128 stands for zero in the data rows.
Here are some numbered points:
array([125., 145., 131., 102., 137., 126., 133., 121., 112., 138., 138., 140., 131., 121., 150., 106.]) 0
array([ 69.,  96., 127., 151.,  94.,  96.,  76., 121., 220.,  83., 169.,  49.,  25.,  92., 127., 211.]) 1
array([139.,  75., 153., 117., 142., 131.,  90., 126., 159., 149., 181., 123., 134., 130.,  97., 112.]) 2
array([137., 144., 132.,  88., 121., 139., 107., 156.,  95., 133., 126., 131., 169., 144., 153., 107.]) 3
array([157., 142., 121.,  94., 120., 134.,  88., 143., 156., 117., 139., 114., 131., 159., 145., 143.]) 4
array([102., 103., 123., 134., 132., 120., 144., 106., 159., 128., 126., 130., 116., 123., 109., 145.]) 5
array([108., 112., 136., 137., 111., 102., 100., 103., 153., 122., 136., 106., 117., 118., 130., 148.]) 6
array([100., 141., 128., 160., 143., 145., 128., 129.,  93., 153., 118., 141., 114., 107., 127., 145.]) 7
array([199., 112.,  97., 108., 139.,  87., 192., 119., 101.,  64., 110., 149., 178., 153.,  92.,  26.]) 8
array([132., 117., 119., 138., 134., 123., 104., 127., 117., 117., 126., 126., 130., 137., 134., 132.]) 9
array([107., 150., 131., 109., 143., 136., 128., 113., 139., 122., 136., 129., 122., 131., 126., 123.]) 10
array([102., 104.,  73.,  79.,  31., 120., 117., 180., 193., 144., 194.,  65., 111., 120., 141., 173.]) 11
array([101.,  89., 116., 201., 196., 157.,  27., 140.,  34., 144., 122., 122., 125., 117., 151., 121.]) 12
array([123., 191., 146., 105., 145., 153., 161., 135., 106., 140., 109., 151., 146., 137., 154., 106.]) 13
array([137.,  98., 130., 128., 125., 123., 149., 123., 152., 117., 134., 127., 118., 129., 103., 124.]) 14
array([115.,  40., 111., 147.,  65.,  69.,  15., 129., 185.,  93., 168.,  55.,  96., 112., 168., 192.]) 15
array([143., 155., 121., 117., 108., 136., 153., 137., 140., 135., 110., 125., 125., 132., 123., 145.]) 16
array([104., 159., 154., 111., 153., 151., 132., 126., 137., 144., 126., 139., 126., 113., 148., 135.]) 17
array([137., 114., 118.,  96., 133., 123., 126., 139., 114., 116., 141., 128., 146., 140., 135.,  89.]) 18
array([148., 123., 128., 123., 141., 114., 147., 110., 131., 104., 134., 140., 124., 133.,  95., 112.]) 19
array([125., 124., 159., 143., 141., 110.,  72.,  98., 177., 116., 123.,  98., 102., 143., 120., 156.]) 20
array([141., 162., 123., 136., 164., 141., 117., 118., 107., 120., 108., 145., 128., 151., 132., 120.]) 21
array([151., 126., 119., 113., 109., 141.,  15., 219.,  91., 145., 119.,  80., 122., 134., 200., 139.]) 22
array([116., 113., 133., 135., 124., 119., 117., 105., 160., 133., 148., 115., 107., 123., 108., 154.]) 23
array([138., 144., 126., 130.,  78., 150., 198., 144., 144., 153., 135., 127., 121., 121., 106., 141.]) 24
array([128., 151., 125., 169., 169., 142., 106., 149.,  55., 144., 117., 151., 126., 105., 149., 113.]) 25
array([124., 150., 125., 124., 112., 130., 137., 125., 127., 132., 117., 128., 136., 138., 149., 132.]) 26
array([102., 141., 173.,  54., 133.,  86., 104.,  94., 204., 104., 146., 116., 116., 138., 143., 142.]) 27
array([139., 150., 149., 114., 121., 124., 160., 112., 146., 132., 122., 136., 129., 138., 102., 119.]) 28
array([173., 136., 128.,  33., 202., 113.,   0., 129., 149.,  49., 182., 112.,  96., 220., 161.,  83.]) 29
array([137., 143., 151., 116.,  78., 149., 156., 135.,  78., 195., 135., 133., 149.,  93., 106., 130.]) 30
array([107., 181., 124., 119.,  97., 131., 126., 143., 110., 162.,  99., 126., 126., 131., 183., 155.]) 31
array([124., 135., 118., 131., 114., 127., 132., 127., 121., 133., 121., 123., 123., 138., 128., 139.]) 32
array([132., 123., 127., 135., 132., 154., 121., 170.,  76., 147., 143., 137., 138., 110., 131., 113.]) 33
array([118., 131., 170., 115., 203., 150., 180., 113.,  61., 190., 124., 171., 147., 107., 101.,  81.]) 34
array([112., 169., 133., 159., 176., 138., 120., 150.,  68., 140.,  95., 161., 122., 106., 144., 116.]) 35
array([144.,  94., 125., 156., 164., 128., 151., 104., 122., 117., 131., 143., 109., 118.,  88., 131.]) 36
array([145.,  97., 122., 130., 121., 124., 134., 129., 109., 133., 141., 134., 155., 134., 111.,  96.]) 37
array([177., 104.,  30., 172.,  12., 161., 206., 164., 137., 189., 101.,  91., 129., 113.,  75., 181.]) 38
array([127., 130., 124., 125., 121., 140., 139., 141., 121., 146., 121., 129., 127., 120., 128., 142.]) 39
array([107., 135., 133., 134., 138., 155., 127., 116., 159., 140., 113., 124., 114., 130., 139., 162.]) 40
array([114.,  37.,  75., 197.,  82., 108., 180., 111., 187., 124., 138., 103.,  88., 112.,  49., 190.]) 41
array([ 96., 121., 140., 107., 112., 122., 162., 152., 168., 140., 145., 118., 127.,  88., 149., 146.]) 42
array([174., 137., 125.,  85., 134., 156.,  88., 139.,  62., 135., 135., 117., 173., 177., 167.,  82.]) 43
array([102., 196., 127.,  27.,  11., 110.,  92., 202., 132., 119., 100.,  82., 150., 118., 255., 115.]) 44
array([127., 134., 149., 141., 172., 145., 130., 111., 125., 128., 127., 153., 129., 125., 107., 113.]) 45
array([129., 144., 126., 135., 113., 133., 163., 134., 114., 129., 112., 132., 138., 124., 124., 121.]) 46
array([120., 138., 118., 132., 138., 124., 134., 130., 122., 122., 119., 132., 124., 130., 124., 129.]) 47
array([200., 133., 134.,  58., 185., 171., 205., 126., 130.,  67., 165., 145., 111., 162.,  23.,  39.]) 48
array([124., 117., 143., 134., 133., 136., 158., 119., 134., 137., 138., 132., 128., 121., 110., 121.]) 49
array([123., 166., 129., 125., 118., 129., 141., 129., 127., 138., 111., 128., 122., 133., 141., 133.]) 50
array([ 68., 124., 113.,  78.,  80.,  79.,  45., 118., 233.,  76., 113., 103.,  91., 136., 184., 187.]) 51
array([107., 100., 131., 125.,  99., 109., 117., 122., 157., 122., 142., 114., 111., 121., 114., 155.]) 52
array([128., 137., 141., 132., 144., 144., 166., 132.,  95., 141., 136., 151., 143., 110., 124., 106.]) 53
array([133., 131., 127., 111., 144., 130., 101., 126., 135., 111., 141., 127., 126., 144., 135., 126.]) 54
array([ 99., 134., 147., 128., 143., 166., 173., 104., 101., 192., 146., 167., 161., 108., 112.,  94.]) 55
array([ 83., 125., 121., 156., 103., 104., 131., 122., 143., 123., 107., 126., 105., 110., 125., 163.]) 56
array([104., 143., 151., 127., 186., 146.,  86., 126., 116., 144., 147., 140., 122., 110., 159., 129.]) 57
array([126., 112., 124., 107., 126., 124., 142., 125., 141., 118., 146., 124., 128., 133., 118., 126.]) 58
array([255.,  66.,   0.,   0.,  50.,  32.,   4., 234.,  68.,   0., 197.,  74., 176., 255., 172.,   0.]) 59
array([ 95.,  86., 127., 143., 132., 117.,  76., 115., 184.,  98., 142., 103.,  87., 109., 133., 175.]) 60
array([  0.,  69., 166., 124., 144.,   2.,  19.,  13., 255.,  13., 201.,  99.,  91.,  83., 166., 141.]) 61
array([158., 173., 113., 100., 143., 192., 101., 206.,   0., 188., 167., 160., 167., 133., 170.,  84.]) 62
array([131., 119., 115., 139., 142., 123., 167., 136., 130., 104., 118., 159., 141., 123., 107.,  91.]) 63
array([118., 146., 107., 162., 149., 128., 141., 122., 118., 108., 105., 130., 103., 130., 121., 124.]) 64
array([124., 105., 112., 127., 155., 146., 167., 129., 148., 143., 109., 159., 131., 132.,  97., 137.]) 65
array([162., 165.,  93.,  97.,  94.,  97., 124., 124., 150.,  99.,  76., 103., 144., 164., 161., 138.]) 66
array([126., 115., 112., 128., 119., 116.,  70., 144., 121., 112., 129., 107., 122., 133., 154., 133.]) 67
array([166., 149., 137., 133., 190., 190., 188., 125.,  94., 146., 134., 160., 122., 125.,  60., 109.]) 68
New points follow, each followed by the numbers of its three nearest points above by angle, nearest first.
array([197., 162., 111., 225.,  24., 215., 255., 193.,   0., 216.,  10., 124., 168.,  88.,  54., 132.]) 46 30 38
array([138., 115., 113., 142.,  96., 147., 158., 157., 134., 153., 111., 128., 133., 124., 103., 140.]) 38 24 39
array([126., 128., 149., 143., 161., 159.,  76., 129.,  82., 158., 123., 120., 136., 135., 145., 139.]) 12 57 25
array([162.,  81., 123.,  89.,  89., 115., 164., 105., 163., 129., 182., 102., 129., 136.,  89., 116.]) 58 14 2
array([172., 139., 184.,  80., 155., 155., 154.,  84., 123., 123., 151., 167., 165., 116., 111.,  62.]) 48 34 45
array([151., 159., 138., 114., 119., 107., 123., 130., 124.,  96., 108., 134., 145., 146., 148.,  99.]) 66 8 3
array([126., 170., 125., 132., 145., 143., 127., 127., 118., 133., 133., 146., 140., 136., 147., 125.]) 13 21 35
array([102., 139., 137., 138., 121., 128., 126., 131., 117., 132., 136., 127., 120., 107., 141., 134.]) 7 56 31
array([109., 130., 142., 182., 140., 143., 126., 101.,  94., 171., 113., 125., 104., 110., 131., 163.]) 7 12 25
array([104., 113., 141., 142., 149., 117., 116.,  96., 141., 117., 126., 130., 120., 122., 133., 147.]) 61 60 6
array([117., 143., 106.,  78., 105., 104.,  57., 129., 197.,  98., 132.,  85., 121., 154., 193., 143.]) 51 4 67
array([106., 150., 131., 126., 119., 124.,  55., 175., 109., 159., 120., 103.,  98., 103., 190., 143.]) 22 67 31
array([124., 125., 130., 137., 164., 124.,  97., 128., 104., 125., 118., 138., 128., 144., 140., 107.]) 12 21 25
array([125., 145., 161., 160., 148., 145., 192., 117.,  94., 141., 123., 150., 131.,  98.,  94., 123.]) 53 68 34
array([142., 151., 126., 112., 136., 140., 112., 131., 107., 135., 135., 134., 137., 140., 147., 107.]) 43 62 3
array([146., 173., 121., 103., 152., 137., 114., 132., 110., 116., 108., 139., 138., 155., 156., 104.]) 21 13 43
array([124., 113., 127., 132.,  99., 130.,  90., 147., 154., 157., 131.,  91., 112., 122., 140., 173.]) 15 11 1
array([149., 125., 120., 122., 130., 131., 132., 139., 105., 119., 128., 134., 125., 133., 116., 104.]) 8 48 18
array([141., 103., 122.,  99., 116., 104., 123., 146., 140.,  97., 132., 135., 139., 140., 122., 132.]) 59 58 18
array([134., 122., 148., 142., 118., 137., 133., 117., 124., 152., 132., 122., 122., 114., 102., 146.]) 30 49 23
array([114., 131., 133., 133., 154., 130., 110., 122., 121., 125., 129., 134., 124., 125., 144., 122.]) 57 12 35
array([155., 152., 117., 117., 143., 155., 162., 161.,  98., 140., 131., 146., 140., 147.,  99., 128.]) 68 53 62
array([130., 152., 127., 138., 140., 150., 142., 132., 109., 152., 115., 135., 135., 138., 129., 119.]) 13 35 53
array([162., 133., 119., 114., 102., 143., 151., 141., 130., 138., 148., 128., 128., 148., 107., 130.]) 24 38 16
array([162., 110., 129.,  84., 103., 124., 116., 153., 139., 123., 156., 107., 136., 130., 129., 111.]) 59 18 4
array([122., 123., 142., 104., 135., 118., 101., 114., 158., 130., 128., 135., 142., 137., 150., 139.]) 27 51 54
array([131., 111., 117., 147., 140., 109., 133., 122., 104., 110., 111., 134., 143., 140., 130.,  99.]) 8 63 37
array([136., 129., 145., 131., 129., 143., 158., 120., 112., 155., 125., 147., 155., 126., 109., 121.]) 55 53 34
array([122., 118., 120., 151., 111., 125., 145., 116., 153., 135., 126., 125., 101., 115., 104., 168.]) 41 5 23
array([119., 152., 131.,  82.,  53., 122., 100., 175., 150., 129., 133.,  93., 136., 121., 202., 149.]) 44 11 31
array([131., 148., 138., 110.,  53., 112., 159., 140., 158., 142., 130.,  83., 102., 126., 139., 164.]) 11 16 24
array([134., 109., 116., 143., 110., 101., 151., 105., 150.,  78., 114., 119., 121., 133., 103., 127.]) 14 19 41
array([136., 149., 138., 105.,  97., 127., 115., 126., 155., 112.,  98., 114., 135., 148., 142., 150.]) 66 4 51
array([130.,  59.,  86., 155., 150., 101.,  58., 129., 121.,  65., 146.,  99., 123., 158., 137., 104.]) 9 67 59
array([128.,  95., 131., 133., 129., 112., 120., 122., 139., 123., 167., 146., 124., 114., 109., 117.]) 2 14 58
array([108., 142., 142., 243., 142., 154., 130., 117.,  56., 158.,  93., 134.,  89.,  86., 133., 196.]) 7 25 35
array([162., 162., 108., 119., 111., 114.,  66., 125., 145.,  97.,  92., 125., 159., 147., 208.,  92.]) 66 44 67
array([115., 123., 147., 155., 152., 112.,  50., 130.,  62., 101., 111., 127., 143., 106., 200.,  91.]) 12 25 9
array([135., 135., 152., 102., 123., 146., 141., 115., 112., 177., 136., 150., 150., 124., 151., 117.]) 55 0 30
array([125., 131., 123., 125., 118., 127., 146., 130., 140., 118., 125., 126., 126., 120., 118., 137.]) 24 16 41
array([127., 136., 130.,  94., 128., 103., 156., 127., 126.,  77., 133., 142., 144., 130., 124.,  76.]) 8 18 63
array([122., 113., 106., 121., 144., 106., 104., 123., 168., 114., 141., 119., 112., 143., 121., 150.]) 60 51 1
array([127.,  59., 150.,  20., 118.,  56., 126., 115., 255.,  68., 192., 117., 143., 180.,  96., 128.]) 58 27 14
array([165., 143., 120.,  91., 130., 112., 136., 136., 140.,  83., 104., 144., 140., 153., 133.,  91.]) 8 66 18
array([140., 141., 108., 124., 119., 153., 127., 165.,  49., 149., 138., 125., 157., 127., 155., 110.]) 62 33 3
array([109.,  45.,  96., 146., 150.,  93.,  53., 122., 117.,  71., 157., 105., 132., 142., 141., 117.]) 9 67 15
array([139., 106., 126., 134., 100., 122.,  91., 140., 145., 138., 140., 109., 115., 116., 122., 168.]) 15 52 1
array([113., 108., 135., 157., 141., 128., 122., 111., 148., 132., 148., 123., 106., 115.,  99., 157.]) 23 5 41
array([137., 163., 162., 140., 212., 151., 182.,  71., 103., 120., 126., 210., 113., 118.,  60., 116.]) 45 68 34
